In the rows, zero is written as 128.
Which row each row swaps with, under one turn or mirror
malup: [127 102 135 130 179 131 104 115 129 150 169 111 170 148 133 140 138 107
 107]
zivus: [128 145 116 124 114 115 114 123  81 147 194 114 159 135 128 149 140 111
 131]
Mulef: [114 131 115 132 145 121 120 156  94 195 113 125 139 130 135 149 138 122
 136]
ludo: [133 128 105 107 114  96 123 111 161 146 103 107 132 135 151 132 162  94
 145]
pureb: [138  99 175 121 137 146 139 140 106 143 121 138 134 154 159 106 138 131
 126]
Pubo: [145 122 120 128 165 132 128 128 183  81 164 122 113 144 118 144 132 138
 143]
Punu: [102 124 113 110 147 151  95 149 124 114 170 134 165 111 110 164 141  99
 136]
rulo: [127 132 115 103 107 108 133 126 171 160 123 111 169 103 158 138 122 141
 129]
bipi: [130 162 103  97 126 101 109 118 132 144 119  89 124 112 146 169 147  97
 140]
niza: [135 111 107 139 118 142 133 115 125  63 174 136 128 144 107 143 132 132
 105]
Rabig: [139 193 111 128 118 132 140 127 148  95 107 123 127 156 125 159 112 154
 123]
bili: [133 121 115 161 114 130 136 124 125 102  67 129 139 154 112 156 133 131
 120]
zale: [133 136 122 128 145 122 114 127 114  74  72 116 119 143 129 156 122 130
 131]
Deriz: [151 130 142 134 164 114 130 119 139  88 192 105 117 148 143 128 134 134
 122]
kopim: [128 139 115 140  77 148 160 123 141 163 148 138 123 136 137 173 125 142
 112]
non: [146 127 150 132 112 131 134 145 153 151 128 102 130 120 133 196 137 171
 101]
Pelov: [104 122 136 128 141 150 108 186  94 104 173 138 146 126 135 150 137 126
 141]
ner: [135 144 128 112 128 129 122 120 154 140 214 106 145 136 138 153 135 133
 114]
Vude: [122 105 113 136 154 150 121 162  99  92 160 157 136 155 118 124 129 157
 122]
Zed: [144 122 121 135 118 118 144 107 159  94 198 112 121 148 131 138 131 124
 131]
Sim: [129 126 135 138 132 144 121 118 109 124  95 128 168 177  98 128 139  93
 127]
buge: [ 99 138  92 134 133 140 115 159  90 110 187 137 141 124 130 165 125 125
 122]
doku: [132 151 118 148 108 123 133 124 103  54 147 120 133 140 119 146 130 134
 111]
Bok: [144 115 135 141 121 127 132 144 130 109  79 139 168 117 119 130 150 163
 114]
Kot: [129 118 184 127 131 136 118 129 156 155 120  95 140 140 134 180 126 137
 108]
Kaz: [125 147 131 107 131 109 119 138 149 175 107  90 142 127 164 150 138 105
 147]
Rodun: [150 149 105 120  67 123 108 119 155 109 143 116 122 127 106 159 131 141
 113]
Duzul: [133 120 152  86 128 125  78 169 114 113 120 119 134 130 143 106 123 135
 141]
pabip: [130 161 131 144 124 119 123 126 149 199 158 127 130 139 119 159 141 127
 111]
delon: [145 124 143 160 136 115 143  91 147 134 107 108 130 171 124 153 103 145
 110]
Zuta: [156 146 127 118 145 121 151 121 148 129 101 135 127 177 134  92 133 139
 125]
Rir: [143 121 163 142 135 127 142 106 128 138 144  97 112 165 151 144  90 156
 129]
tos: [136 121 149 132 173 138  94 120 152  93 145 120 180 163 131 147 110 135
 131]
Pegin: [113 184 124 117 110 149 126 137 118 164 118 135 171 140 126 163 130 122
 106]
fizip: [141 146 107 110 118 110 122 174 134 122 155 123 137 118 152 116 185 132
 148]
nozu: [133 139 125 127  81 126 122 122 203 104 135 121 135 130 118 140 131 128
 132]
vide: [126  63 114 105 125 115 131 131 110 143 112 126 142 134 143 119 120 127
 118]
biko: [134 164 118  89 139 115 116 130  93 137 117 121 157 139 138 108 152  96
 136]
bubud: [112 141 138 139 122 142 109 151 137 101  65 125 146 141 137 175 131 137
 129]
nit: [113 140 135  94 153 134 112 171 132 124 193 111 128 114 156 143 135 128
 137]
topa: [121  76  87 129 115 123 141 138 128 157 108 143 114 142 119 137 135 128
 131]
fosov: [122 165 121  99 138 103 118 158 113 120 172  97 125 120 167 125 140 116
 147]
Dif: [125 119 111 143 112 136 134 138  69 174 142 129 125 129 118 154 144 130
 132]
nale: [125 123  87 166 165 143 133 151 153 132 152 138 121 149 117 171 124 161
 116]
Murif: [113 119 144 113 118 140  90 179 134 118 111 142 157 116 123 114 150 115
 143]
dakop: [117 109 137 152 153 129 122 127 114 135 111 155 137 174 119 109  95 140
 116]
Gik: [146 139 131 155 148 122 137 148 117  92 162 123 114 167 140 136 102 175
 145]
Fek: [135 135  63 135 143 127 108 152 149 145 164 145 149 131 114 158 161 129
 151]
sud: [129 172 114 127 133 134 138 153 174 171 123 111 121 160 135 156 124 128
 156]
zefo: [116 137 133 127  95 134 117 125 140  62 142 118 176 147 147 146 108 141
 114]

Swapped with biko: Rabig
Swapped with Pubo: Punu
Swapped with sud: Sim
Swapped with bubud: ludo
Swapped with Deriz: buge
Swapped with Vude: ner

